Questions about the row below.
1) Give the minimum.
2) Give the entry just right of 66.
[55 39 85 58 27 59 50 41 54 20 42 66 22 22 28]
1) 20
2) 22

M =
[[3 8 8 3 5 2 7]
 [6 3 7 9 7 2 4]
 [9 6 7 3 8 6 8]
 [4 8 5 2 1 8 3]
 [4 6 1 5 2 2 5]]
Indices start at 0.
Find the entry in row 0 and column 1.
Answer: 8
Find the entry in the bottom-left corner.
Answer: 4
Find the entry at row 1, column 2.
Answer: 7
The entry in row 0 and column 2 -> 8
Find the entry directly above the centre entry.
Answer: 9
The entry at row 0, column 0 is 3
The entry in row 1 and column 0 is 6
Find the entry in row 1 and column 1.
Answer: 3
Find the entry directly below the centre entry.
Answer: 2
The entry in the bottom-right corner: 5

W =
[[ -32  -70   59  -30   32]
 [  41  -76  -77   59   35]
 [  57  -81   -3   38  -20]
 [ -71  -94   75  -80  -21]
 [ -12 -103  -21  -21  -23]
 [  19   10   25  -79    6]
 [  90  -14 -110  106   27]
 [  16  -95  -30   22   49]
 [  25   29  -15   -9   52]
 [ -45   17  -65  -15   10]
 [  11   -5   -3   21  -15]
 [  16   12   40   29   -8]
 [  84   11    9   15   15]
 [  -4   -5    7  -40    1]]
Give the top-right entry.
A: 32
The top-left entry: -32
Give the bottom entry of the column that holds the smallest entry.
A: 7
Give the top entry of the column that holds the smallest entry.
A: 59
The smallest entry in the last column: -23
The entry just left of -110 -> -14
The minimum: -110
Give the entry directly below the largest entry.
A: 22
The 3rd entry on the main diagonal: -3
The bottom-left entry is -4
Give the last entry of the smallest entry's row.
A: 27
Give the smallest entry in the first column.
A: -71
Give the entry directly below -95.
A: 29
The bottom-right entry: 1
Give the entry directly above 27.
A: 6
Give the entry directly below 27.
A: 49
The 3rd largest entry -> 84
Give the largest entry in the first column.
A: 90
The top entry of the column that holds the largest entry -> -30
Give the entry just right of -9.
A: 52
The entry directly below -81 -> -94
The entry directly below 41: 57
Give the entry directly above the smallest entry.
A: 25
Give the smallest entry in the first row.
A: -70
The entry directly below 35: -20
Give the entry just left of -20.
A: 38
The entry directly below 52 is 10
The entry directly above 38: 59
The largest entry -> 106
Give the entry just left of -65.
A: 17
